One turning vector, and how many steps it has turned
The counts run from 0 to 961.
-1.13 -1.87 -0.19 -0.35 0.56 -3.30 0.94 -1.55 -0.10 0.09 -3.90 0.65 0.83
 0.99 -2.57 -2.32 1.29 -2.05 -0.85 -0.61 -0.04 -0.24 -0.55 1.21 0.70
 1.26 -1.22 0.30 0.34 -0.47 2.20 -0.64 -2.65 -1.65 -0.93 1.72 -0.31
 -0.20 0.28 -2.23 -2.24 0.70 0.81 2.52 -0.94 1.10 -1.60 1.16 -1.25 -0.67
 -1.81 1.64 -2.25 0.38 0.84 1.84 -0.11 2.24 0.03 -3.32 -1.08 0.33 0.85
 0.28 -0.08 -2.08 -3.41 => 151
-0.88 -1.42 -0.49 -0.07 -0.57 -2.61 -0.80 -1.33 2.58 1.29 -1.48 -0.92
 1.02 0.19 -2.39 -4.74 -0.31 -1.81 -0.21 -1.40 -0.12 0.99 -0.50 1.69
 -0.98 -0.46 -0.70 2.33 -0.16 -1.31 1.74 0.51 -1.64 -2.56 0.04 3.40
 -0.56 0.35 -0.31 -2.25 -1.99 0.21 1.23 0.68 -1.44 2.30 -0.24 0.18 -2.80
 -0.80 -0.28 2.27 -3.11 -0.97 0.55 1.10 0.18 1.07 1.72 -0.67 -1.91 0.61
 0.78 -1.01 -1.66 -0.57 -3.02 => 335
-1.08 -0.75 1.50 -0.67 -0.20 -3.80 1.30 -0.51 2.84 0.97 -4.73 0.97 1.37
 0.83 -0.70 -2.28 0.78 -1.46 -1.35 -1.28 0.68 1.92 -1.88 0.51 0.93 1.34
 -1.33 -1.03 0.00 -0.48 0.51 -0.39 -2.21 -1.17 -1.76 2.23 -0.74 0.40
 0.19 -1.35 -2.96 1.16 -1.88 1.50 -1.12 1.77 -1.56 1.47 -2.42 -0.53
 -0.98 1.02 -2.53 0.70 -0.79 2.77 -0.78 -0.36 0.17 -0.32 -1.04 -0.21
 0.94 1.51 0.24 -0.63 -2.34 => 34
-0.72 -0.80 1.99 0.18 -0.01 -3.51 0.56 -0.76 2.33 0.54 -4.34 0.86 0.67
 1.48 -0.88 -2.60 0.82 -1.69 -1.12 -1.14 1.24 0.22 -1.91 -0.10 1.08 1.26
 -1.39 -0.56 -0.12 -1.18 1.79 -1.11 -2.01 -1.04 -1.79 2.31 -0.73 0.75
 -0.84 -1.77 -3.99 0.71 -1.98 1.85 0.08 1.36 -2.85 0.79 -2.97 -1.20
 -1.71 0.22 -1.89 0.56 -0.87 2.54 -1.38 -0.71 0.89 -0.56 -0.57 -0.70
 0.62 1.55 0.02 -1.15 -1.08 => 933
-0.74 -1.90 2.30 2.05 -0.68 -3.37 -1.07 -0.67 4.76 0.92 -2.55 -0.46
 -0.16 2.49 0.08 -3.85 1.14 -2.73 -0.28 -0.55 0.20 0.54 -1.18 -0.17
 -1.16 0.52 -0.33 0.94 -0.71 -2.07 1.06 -0.40 -1.34 -0.12 -0.88 1.56
 -1.91 -0.14 -1.96 -1.47 -2.28 0.36 -0.70 0.73 -1.89 0.29 -1.00 0.99
 -1.52 -2.04 -0.37 2.26 -2.57 -0.31 1.36 2.09 -0.82 -1.45 -0.80 -0.08
 0.30 -0.65 0.38 -0.40 -1.27 0.75 -2.49 => 308
-1.73 -2.16 -0.10 -1.02 -0.07 -3.21 -0.05 -0.61 1.50 -0.29 -3.43 0.46
 1.35 2.63 -1.28 -3.58 -0.45 -0.84 -0.44 0.84 0.76 0.49 -0.54 0.85 1.03
 0.48 -0.31 -0.11 1.07 -1.00 1.90 -1.37 -2.11 -0.42 -0.23 2.49 0.78
 -0.82 -0.21 -1.94 -3.21 1.54 0.41 1.73 -1.29 1.39 -1.03 0.83 -3.61
 -0.45 -1.96 0.84 -3.66 0.74 1.08 1.95 0.86 0.97 -0.25 -2.20 -1.00 0.40
 0.43 -0.04 -0.70 -1.52 -3.42 => 53
0.10 -1.59 0.90 1.60 -0.30 -4.20 0.71 -1.89 5.13 1.32 -3.57 -0.24 -0.28
 0.38 -1.63 -3.19 1.34 -2.41 -1.25 -1.84 -0.01 0.26 -1.79 -0.88 -0.09
 1.73 -1.33 1.16 -1.26 -2.10 -0.13 1.22 -1.23 -0.72 -2.57 2.48 -0.04
 1.00 -1.34 -1.17 -2.19 0.51 -0.59 1.22 -0.70 1.81 -1.89 -0.36 -2.22
 -0.56 -0.14 -0.04 -1.38 -0.19 0.19 1.36 -0.82 -0.79 0.29 0.36 0.08
 -0.76 0.89 1.31 -0.34 -0.96 -0.11 => 887
-1.15 -1.90 -1.34 0.63 -0.64 -2.91 0.10 -1.33 4.34 1.89 -3.66 0.30 0.12
 0.18 -1.65 -2.85 1.06 -1.67 -0.90 -0.79 -0.53 1.39 -0.27 0.84 -0.39
 1.48 -0.78 1.35 -0.02 -0.33 -0.81 0.83 -1.93 -0.55 -1.92 2.88 -0.14
 -0.71 -0.15 -1.84 0.09 1.14 0.85 0.56 -2.80 2.70 -0.23 0.70 -1.49 -0.97
 1.19 2.78 -2.73 -0.19 1.36 2.20 -0.59 0.59 -0.43 -1.11 -0.52 0.07 1.25
 -0.66 -0.69 -0.09 -3.36 => 26
-1.15 -1.80 1.44 0.16 -0.40 -3.25 0.00 -1.89 3.24 2.42 -3.94 1.46 0.48
 1.42 -1.16 -2.38 1.54 -1.59 -0.49 -1.94 0.32 1.81 -1.99 0.53 -1.25 2.11
 -0.46 0.09 -0.61 -1.42 1.18 -1.19 -2.64 -0.96 0.07 0.59 -1.87 -1.68
 -1.89 -1.94 -0.78 0.81 -0.60 1.07 -1.47 1.89 -2.05 1.66 -1.78 -2.03
 -0.12 1.97 -2.29 -0.82 -0.02 2.83 -0.50 -0.72 0.33 -0.17 -1.02 -0.76
 1.18 0.61 -0.38 0.18 -2.32 => 882
0.50 -2.89 0.19 1.18 -0.12 -3.51 0.14 -2.05 4.11 1.59 -1.66 -0.61 0.00
 1.38 -2.21 -4.09 2.07 -2.24 -0.28 -1.51 -0.26 -0.04 -0.41 0.10 -2.65
 0.38 -2.28 1.89 -0.35 -2.75 -0.36 1.18 -0.09 -1.50 -0.77 3.13 -0.15
 0.32 0.42 -1.70 -0.98 -0.36 0.56 1.03 -2.53 2.28 -0.43 0.19 -0.59 -0.56
 -0.79 2.07 -1.58 -1.67 1.26 0.76 0.37 0.24 0.38 -0.86 -0.09 0.12 1.39
 0.02 -1.17 -1.06 -1.09 => 867
0.12 -3.09 1.58 1.13 0.03 -3.09 1.19 -1.51 2.32 1.18 -2.48 -0.36 0.66
 2.67 -1.62 -3.62 2.67 -2.20 -0.32 -0.72 1.88 -0.77 -1.11 0.00 -2.09
 -0.02 -1.43 0.79 0.19 -2.58 2.15 -0.67 -0.16 -2.34 -0.48 2.11 -1.48
 -0.39 -0.34 -1.63 -1.65 -0.54 -0.06 2.17 -1.58 0.92 -1.20 0.00 -0.94
 -1.46 -1.72 2.61 -2.86 -1.31 1.54 1.17 1.32 0.36 0.04 -0.79 -0.20 0.45
 0.37 0.54 -0.57 -0.70 -1.52 => 327
-1.31 -1.72 -0.93 -0.56 -0.18 -3.12 -1.20 -0.91 2.58 0.38 -3.10 1.22
 0.71 2.39 -1.19 -3.59 -0.15 -0.29 -0.03 0.16 -0.35 -0.03 -0.07 0.48
 0.44 1.74 -0.90 0.60 0.62 -2.16 0.24 -0.73 -2.34 1.11 -0.47 3.39 1.58
 -1.09 -0.53 -1.87 -3.16 1.52 0.28 0.76 -0.83 2.83 -1.54 1.34 -4.36
 -1.36 -1.41 0.17 -2.70 -0.20 0.65 1.92 -1.17 -0.20 0.73 -2.13 -0.59
 -0.44 1.18 0.10 -1.11 -1.09 -1.95 => 719
0.41 -1.72 2.36 2.07 -0.42 -3.90 0.88 -1.46 4.64 1.55 -3.74 -0.58 -0.18
 0.71 -1.08 -3.01 2.14 -3.35 -1.31 -1.94 0.86 0.46 -2.05 -0.55 -0.77
 0.82 -1.08 0.70 -1.05 -1.65 1.10 0.68 -0.94 -1.86 -2.10 1.54 -2.02 0.78
 -1.66 -1.11 -1.62 0.01 -1.01 1.63 -1.41 0.88 -2.05 -0.24 -0.39 -1.24
 0.03 1.19 -1.82 -0.19 0.45 1.99 -0.53 -0.79 -0.44 0.28 -0.07 -0.63 0.53
 1.03 -0.18 -0.15 -1.12 => 481
-1.38 -1.97 1.07 -0.97 0.11 -3.26 0.33 -1.56 0.82 0.71 -2.50 0.61 1.25
 2.43 -2.13 -3.67 1.59 -1.84 0.22 -1.02 0.25 0.50 -0.96 0.90 -1.83 0.41
 -1.22 -0.02 0.14 -2.16 1.61 -1.20 -1.69 -1.57 1.26 1.19 -1.14 -0.93
 0.13 -2.11 -2.46 0.29 0.24 1.71 -1.53 1.53 -1.15 2.39 -1.17 -0.66 -2.53
 2.21 -2.20 -1.42 0.63 1.91 0.88 0.91 0.40 -2.62 -1.28 0.31 0.90 0.51
 -0.96 -1.71 -2.43 => 820
-0.95 -1.93 0.93 0.32 -0.18 -3.69 0.63 -1.60 2.51 1.40 -3.70 0.73 0.39
 1.33 -1.77 -2.33 2.11 -2.44 -0.36 -1.85 -0.60 1.38 -1.11 0.84 -1.71
 1.51 -1.15 -0.32 -0.43 -1.27 0.04 -0.54 -2.37 -0.62 -0.57 1.20 -1.61
 -0.78 -0.29 -2.07 -0.97 0.65 -0.15 1.48 -3.03 1.43 -1.06 2.39 0.56
 -0.64 -1.19 2.64 -1.79 -0.80 0.85 2.70 -0.17 0.68 -0.63 -2.34 -0.59
 -0.22 1.40 0.34 -0.17 -0.84 -3.22 => 918
-0.06 -1.70 0.48 0.10 0.24 -3.46 1.61 -0.84 2.16 0.09 -3.44 0.21 1.64
 1.93 -1.81 -3.22 1.86 -1.36 -0.52 -0.23 1.77 -0.90 -0.50 -0.20 -0.46
 0.60 -2.52 -0.13 0.89 -1.85 0.48 -0.63 0.14 -1.72 -2.02 4.19 0.32 1.08
 1.52 -1.32 -3.07 0.35 -0.93 2.05 -0.98 1.54 -1.59 0.27 -2.48 -0.17
 -2.20 1.30 -2.71 0.16 0.28 1.69 -0.28 0.48 0.63 -1.62 -0.38 0.25 0.67
 1.21 -0.12 -1.67 -1.48 => 14
-0.83 -1.78 1.05 1.34 -0.48 -3.48 -0.62 -1.29 4.56 1.00 -2.45 -1.38
 -0.19 0.64 -0.82 -4.41 -0.27 -2.22 -1.00 -0.94 0.85 0.95 -2.03 0.26
 0.29 -0.12 0.09 1.87 -0.68 -1.45 2.58 1.06 -1.38 -1.33 -1.28 2.35 -0.44
 0.61 -2.25 -1.56 -2.33 0.27 0.13 1.03 -0.47 1.26 -1.51 -1.28 -3.45
 -1.36 0.34 0.36 -2.90 0.19 0.85 1.24 0.29 -0.80 0.54 1.26 -0.25 -0.07
 0.15 0.03 -1.32 -0.32 -1.27 => 84
-0.38 -1.44 -0.06 0.78 -0.33 -2.58 0.28 -1.56 2.38 2.02 -3.79 1.02 0.38
 0.83 -1.39 -1.68 2.00 -1.69 -1.09 -1.46 0.36 0.03 -0.47 0.71 -0.67 2.71
 -1.44 1.44 0.14 -0.77 0.84 -0.95 -2.92 -1.17 -1.40 1.62 -1.39 -0.80
 -1.08 -2.35 -0.32 0.67 0.18 1.25 -0.75 2.29 -2.08 0.79 -1.57 -3.00 0.03
 2.95 -2.21 -0.91 0.53 2.76 -2.30 0.63 0.55 -1.46 -0.57 -0.66 1.36 0.19
 0.25 0.16 -3.02 => 385
-0.73 -1.80 0.50 0.76 -0.59 -3.42 -0.46 -1.74 5.28 1.93 -2.79 0.12 -0.15
 0.79 -1.18 -3.72 1.33 -1.86 -0.23 -2.14 -0.99 1.97 -1.13 0.39 -1.67
 1.18 -0.97 1.11 -0.97 -2.03 -0.83 1.12 -1.91 -0.44 -0.62 1.76 -0.98
 -0.45 -1.14 -1.69 -0.66 0.65 0.47 0.28 -2.86 2.38 -0.87 1.13 -1.19
 -0.61 0.40 1.69 -1.90 -1.28 0.34 1.98 -0.29 -0.76 0.10 -0.38 -0.77
 -0.38 1.46 0.00 -1.12 -0.05 -1.88 => 523
-0.87 -2.07 -0.37 -0.21 -0.06 -3.86 -0.21 -1.82 3.01 0.76 -3.65 1.38
 0.08 1.78 -1.71 -3.21 0.68 -0.37 -0.56 -0.42 -0.21 -0.59 -1.07 -0.35
 0.61 2.16 -1.54 0.56 0.02 -2.40 -0.14 -0.27 -1.82 0.67 -0.95 2.73 1.49
 -0.31 -0.20 -1.69 -3.04 1.57 0.03 1.17 -0.31 2.78 -2.50 1.37 -4.04
 -0.54 -1.46 -0.63 -1.68 -0.35 -0.09 1.54 -0.99 -0.02 0.87 -1.50 -0.28
 -0.63 1.11 1.00 -0.27 -1.83 -0.34 => 718
-0.52 -1.82 0.57 -0.45 0.27 -3.38 1.99 -1.32 0.38 0.36 -4.10 0.49 0.92
 1.38 -2.14 -2.58 1.36 -1.74 -1.22 -0.49 1.30 -0.55 -0.84 0.66 0.39 0.77
 -1.61 0.43 0.61 -1.00 2.46 -1.31 -1.62 -2.52 -1.51 2.39 -0.69 0.31 0.35
 -2.23 -2.27 0.38 -0.19 2.89 -0.36 1.45 -2.14 0.22 -1.72 -1.22 -2.04
 1.79 -2.72 0.24 0.66 2.03 0.17 1.95 0.50 -2.35 -0.67 0.47 0.48 0.88
 0.21 -1.62 -2.76 => 285
-0.18 -0.89 2.91 1.59 -0.20 -2.94 -0.30 -1.46 2.76 1.16 -3.04 -0.06 0.19
 1.77 -0.64 -2.81 1.68 -2.57 -0.66 -2.08 0.80 -0.53 -1.83 -0.01 -1.01
 0.93 -0.98 0.95 -0.65 -2.22 2.10 -1.03 -1.76 -1.55 -0.82 1.30 -2.15
 0.64 -1.83 -1.87 -3.11 -0.30 -1.65 1.53 -0.10 0.82 -2.49 0.83 -1.59
 -1.90 -1.40 1.44 -1.53 -0.71 -0.21 2.13 -1.73 -1.06 0.66 -0.27 -0.45
 -1.05 0.58 0.85 -0.69 -0.38 -1.03 => 841
-0.59 -2.47 0.28 1.41 0.51 -3.63 1.03 -1.43 0.78 -0.55 -4.08 -0.21 -0.21
 1.69 -2.04 -2.37 1.43 -2.95 -1.57 0.63 0.38 -1.31 -0.41 0.27 1.20 0.70
 -1.25 1.00 0.16 -1.02 2.00 -0.43 -1.58 -1.39 -2.16 1.89 0.01 0.26 -0.43
 -1.83 -2.25 0.77 0.88 2.56 -1.01 0.10 -1.84 0.50 -1.05 -0.59 -1.84 1.09
 -2.32 0.71 1.91 1.61 -0.28 1.69 -0.89 -3.37 0.44 0.26 0.69 0.44 -0.07
 -1.92 -2.50 => 726
-1.34 -2.15 0.78 0.89 -0.73 -3.26 -0.93 -0.92 5.21 1.09 -3.02 -0.84
 -0.27 1.09 -0.34 -4.40 -0.15 -2.21 -0.69 -0.44 -0.32 2.12 -1.59 0.33
 -0.05 0.34 0.66 1.35 -0.62 -1.12 1.49 0.94 -1.93 -0.14 -0.78 1.76 -0.48
 -0.56 -2.33 -1.38 -1.44 1.10 0.73 0.37 -1.84 1.01 -0.43 -0.13 -2.62
 -0.96 1.22 1.24 -3.16 0.32 1.38 1.78 0.43 -0.99 -0.78 0.84 -0.79 -0.30
 0.43 -0.60 -1.62 0.10 -2.83 => 217
-0.69 -2.89 0.11 0.42 0.68 -3.85 1.58 -1.95 0.73 0.33 -4.40 0.89 -0.27
 1.86 -2.36 -2.32 2.22 -2.04 -1.38 -0.26 0.53 -1.02 -1.00 0.29 0.22 1.79
 -1.37 0.25 0.08 -1.56 1.40 -0.77 -2.13 -0.83 -1.00 1.16 0.16 -0.69
 -0.60 -1.81 -1.64 0.89 0.90 2.98 -1.16 0.88 -2.24 1.12 -0.88 -0.66
 -1.87 1.12 -1.90 -0.30 1.38 1.74 0.28 1.81 -0.57 -3.15 0.00 0.10 0.88
 0.97 0.17 -2.10 -2.10 => 727
-1.14 -3.20 0.84 0.24 -0.70 -3.75 -0.34 -1.48 5.08 1.38 -3.19 0.86 0.04
 2.33 -0.59 -3.79 1.10 -0.76 0.00 -0.10 0.55 1.18 -1.80 -0.53 -0.78 1.52
 -0.51 -0.02 -0.40 -2.46 -0.02 0.39 -1.22 1.08 -0.41 1.61 0.50 -1.38
 -1.01 -0.91 -1.17 1.21 -0.20 0.83 -2.15 1.77 -0.83 0.50 -2.68 -0.76
 -0.26 0.60 -2.99 -0.66 1.44 1.68 0.59 -1.47 -0.94 0.22 0.04 -0.17 0.62
 0.81 -0.75 -0.40 -1.26 => 45
-1.38 -0.81 1.73 0.03 -0.30 -3.18 0.44 -0.52 2.46 0.09 -2.90 -0.98 1.40
 0.72 -1.41 -4.22 -0.17 -2.85 -0.48 -1.43 -0.22 2.28 -1.46 1.29 -0.40
 -1.05 -0.74 0.19 0.01 -0.63 1.77 0.66 -1.53 -2.37 -0.67 2.47 -1.77 0.85
 0.12 -1.79 -3.09 0.22 -0.40 1.04 -2.36 0.85 0.17 0.60 -1.26 0.09 -0.76
 2.57 -2.85 0.28 0.34 1.96 0.75 0.64 0.12 -1.08 -1.49 0.74 0.65 -0.40
 -1.40 -0.75 -3.91 => 875
-1.24 -1.56 0.40 0.89 -0.70 -2.51 -0.89 -1.48 3.15 1.70 -2.41 -0.29
 -0.26 0.36 -1.74 -3.80 0.44 -2.41 -0.42 -2.11 -0.79 1.47 -1.25 1.45
 -0.86 0.88 0.37 2.03 -0.83 -0.79 2.07 0.50 -3.03 -1.40 0.05 0.92 -1.77
 -0.71 -2.40 -2.60 -0.72 0.52 1.14 0.80 -1.74 1.62 -1.26 0.39 -1.40
 -2.01 0.83 2.36 -2.56 -0.62 1.35 2.05 -0.25 0.51 0.42 -0.34 -1.16 -0.25
 0.98 -0.94 -1.31 0.12 -3.31 => 253
